Where one turn sends some rows of the set: a few examples, then the rows asked
Buzo: [  7.1 -15.1  14.5 -13.1   8.0 -32.8   0.1  27.6  17.0 -17.3 -40.4 -10.0
 -15.2   6.2  -8.5   7.5]
Risu: [ 16.5  -1.4  -2.8   4.7 -11.4   1.0  -3.0  19.6  26.6   7.2   3.3  -5.6
  15.9   3.0 -12.5   7.3]
zisak: [ 18.2  -2.4  -1.8   1.6  -6.9   4.8  -3.4  10.5  20.3  11.2   5.9   1.6
  12.6  -3.3 -12.4   6.0]
rup: [ 18.5  11.7  -7.1  -7.1 -15.6  -1.5  -5.9  11.8   7.6   6.4  -3.5 -14.6
  17.4  -1.3  -6.0  -3.3]
koma: [ 20.0  11.6  -8.1  -8.7 -16.3  -5.9  -5.9  16.8  10.8   4.7  -4.5 -18.3
  17.7   0.0  -9.9  -4.3]
Rez: [ 10.2   6.3   8.7 -20.6  10.7 -30.4   1.1  17.0  -8.2  -5.4 -34.0  -5.0
 -20.8   0.9  -4.5  -1.2]
Vaze: [ 12.0 -26.2  -0.3  -4.1  19.5  -6.1   3.4  12.2  34.6 -10.1 -30.8   6.5
   0.6  -2.3 -17.4  21.4]
Lig: [ -0.2  12.1  11.6  -6.0   2.7 -20.4   1.8  17.2  -7.1  -5.7 -34.3  -2.5
 -16.2   7.3  11.1   3.4]
med: [ -4.4  -8.2  19.8   1.1   6.2 -12.0   0.3  11.7   7.7 -10.9 -35.9   5.2
 -14.8   3.6  13.0  12.6]
Sasub: [ 10.1 -25.0   0.6  -2.3  19.8  -2.1   2.9   8.4  32.9  -8.4 -29.7   9.7
   0.9  -3.1 -14.0  22.0]
nup: [ -4.4  -4.5 -18.3 -20.0   9.0 -27.0  13.2  13.4 -20.1 -20.4 -26.0   4.2
   9.9   3.4   2.0  17.2]
lenu: [  1.3  11.2   9.7  -7.7   0.3 -28.0   1.9  27.0  -0.9 -10.0 -36.8 -10.4
 -14.3  11.8   6.5   2.7]
penaz: [  1.4  -3.2 -27.8  -8.0   7.2  -3.9  10.8  14.2  -0.1 -19.9 -41.3  -5.8
  20.6   1.4  -2.0  22.9]
pim: [  8.0   7.3   7.7 -16.6   5.2 -34.4   1.6  26.7  -1.5  -9.4 -36.4 -12.2
 -17.2   7.2  -3.4  -0.1]
kapez: [ 11.5 -17.9  14.8 -20.5  16.9 -28.8  -0.5  13.3   8.2 -11.2 -36.6  -0.2
 -21.0  -4.1 -11.4   5.1]
gafa: [  5.4  -5.3 -30.0 -13.6   8.7 -10.6  10.7  18.7   1.9 -21.7 -42.3  -9.9
  19.9   1.7  -9.3  20.6]
mefi: [ 21.5   6.3  -5.7  -5.3 -13.8   0.3 -10.3  12.2  10.7   9.3   3.7  -4.2
   9.8  -4.6  -8.8  -2.3]
tad: [ 21.4  -4.3  -4.7  -1.7  -9.8  -6.9  -2.7  24.4  29.2   5.1   2.6 -10.0
  14.9   2.5 -20.7   5.2]
mos: [ 26.4   3.9  -8.0 -11.4 -12.7  -9.1 -10.2  19.3  15.3   6.5   2.1 -11.2
   9.7  -3.9 -18.0  -4.2]
niv: [  3.0  -3.7 -27.3 -10.6  11.1  -0.9  10.5   7.4  -5.3 -17.3 -39.3  -0.4
  18.1  -3.5  -2.7  21.6]
zolu: [ 24.0  -5.8  -3.5  -6.6  -2.3  -0.5  -3.6   9.4  19.2  11.4   6.3   0.7
  10.0  -7.3 -21.6   3.4]
lukog: [ 24.3   9.0  -8.6 -15.1 -10.4  -6.4  -6.6  10.0   6.5   7.6  -3.4 -14.6
  14.2  -5.7 -14.9  -6.1]
lili: [ 21.2  11.2  -7.4 -11.2 -12.3  -1.7  -6.2   8.2   4.5   8.8  -2.2 -11.8
  15.1  -5.4  -9.2  -4.8]
mav: [ -7.6 -29.9   0.4  -8.6   7.4 -23.3   8.3  26.5   7.0 -15.2  -7.6  19.4
   1.0   4.2   3.2  23.7]
ref: [  7.3 -23.8   1.5   2.1  17.0  -0.3   3.1  10.2  34.3  -9.5 -30.2   9.9
   2.1  -0.7  -9.9  23.3]
bebes: [ 19.9   7.7  -6.1  -2.1 -17.0  -1.8  -9.5  18.6  14.8   6.6   2.2  -8.3
  12.2   0.1  -7.5  -1.3]
geg: [ -2.5  -9.3  16.8   0.0   1.5 -22.6   1.0  26.4  17.3 -16.7 -40.0  -6.5
 -11.4  10.9   7.1  11.9]
durar: [ 26.4  -7.0  -5.6  -8.6  -4.1  -7.7  -3.6  17.8  25.0   7.9   4.2  -6.4
  11.4  -3.7 -26.4   3.0]
Genud: [ -2.4 -32.8  -0.5 -16.3  11.0 -27.7   8.4  25.7   6.3 -14.7  -7.6  18.4
  -1.5   1.2  -4.8  21.4]
Rubas: [ -3.0  -4.8 -19.3 -20.8   7.3 -31.6  13.5  19.4 -16.1 -23.0 -27.6  -0.7
  10.9   6.7  -0.9  16.6]
daz: [  7.7  -7.1 -29.5 -17.8  15.1  -5.7  10.3   6.3  -6.2 -16.2 -38.9  -1.1
  15.2  -6.5  -9.9  19.4]
Vika: [ -6.1  -3.2 -17.6 -16.9   6.6 -25.9  13.6  15.7 -18.7 -21.2 -26.7   3.3
  11.3   6.0   4.3  17.9]
bap: [ -5.1 -31.4   0.7 -12.3  10.1 -23.9   8.1  23.1   4.7 -13.8  -6.4  21.1
  -1.3   0.8   0.1  22.4]
ligi: [  4.2 -13.7  18.2 -11.2  14.9 -15.3  -0.7   3.5   2.0  -7.1 -33.9   8.8
 -20.7  -5.9   1.9   8.5]
sirif: [  7.2 -23.9   0.8   2.8  15.3  -3.5   3.3  15.0  37.1 -11.4 -31.6   5.9
   3.5   2.0 -11.1  23.6]
dedob: [ 23.6   9.6  -9.2 -14.0 -13.3  -9.2  -5.7  16.1  10.0   5.4  -4.6 -19.3
  16.1  -2.3 -15.1  -5.6]
vavor: [  9.8  -7.5 -30.3 -19.0  13.5 -11.4  10.4  13.4  -1.4 -19.4 -41.4  -7.3
  16.4  -3.8 -13.9  18.6]
depu: [ -5.6  -3.3 -18.9 -17.6   5.4 -29.0  13.5  19.6 -15.8 -23.4 -28.0   0.3
  12.1   8.1   3.0  17.6]
Vamo: [ 23.0   5.7  -7.4  -6.2 -17.0  -7.4  -9.6  22.7  17.6   4.8   1.2 -12.3
  12.0   0.5 -12.9  -3.0]
paviv: [  4.3   9.2  10.8 -14.3   9.1 -21.8   0.9  11.1 -11.8  -3.1 -32.4   0.7
 -20.3   0.3   5.0   1.0]
Veros: [ 10.0 -25.3  -0.2  -1.6  16.7  -7.0   3.6  16.5  37.8 -11.9 -31.5   4.3
   2.4   0.8 -15.4  22.0]
sus: [ -6.3 -30.0  -0.2 -10.1   5.8 -27.5   8.9  31.2  10.3 -17.4  -9.1  15.4
   1.8   6.3   0.4  23.4]
fozop: [ -2.2  -5.8 -19.1 -22.3   9.7 -30.4  12.9  16.0 -18.6 -21.7 -26.6   2.0
   9.7   3.8  -1.9  16.1]
vumet: [ -3.4 -32.3  -0.9 -14.4   8.5 -30.5   8.4  31.1   9.7 -17.2  -8.8  14.6
   0.6   4.2  -4.3  22.0]
mor: [ 25.7   3.7  -7.1 -11.2 -10.8  -4.5 -10.0  12.8  10.8   9.2   3.7  -5.4
   8.1  -6.7 -15.6  -4.5]

durar -> tad
mor -> mos
Now find these:
paviv -> Rez
med -> ligi
Sasub -> Vaze
sus -> mav
fozop -> Rubas
penaz -> niv
lili -> lukog

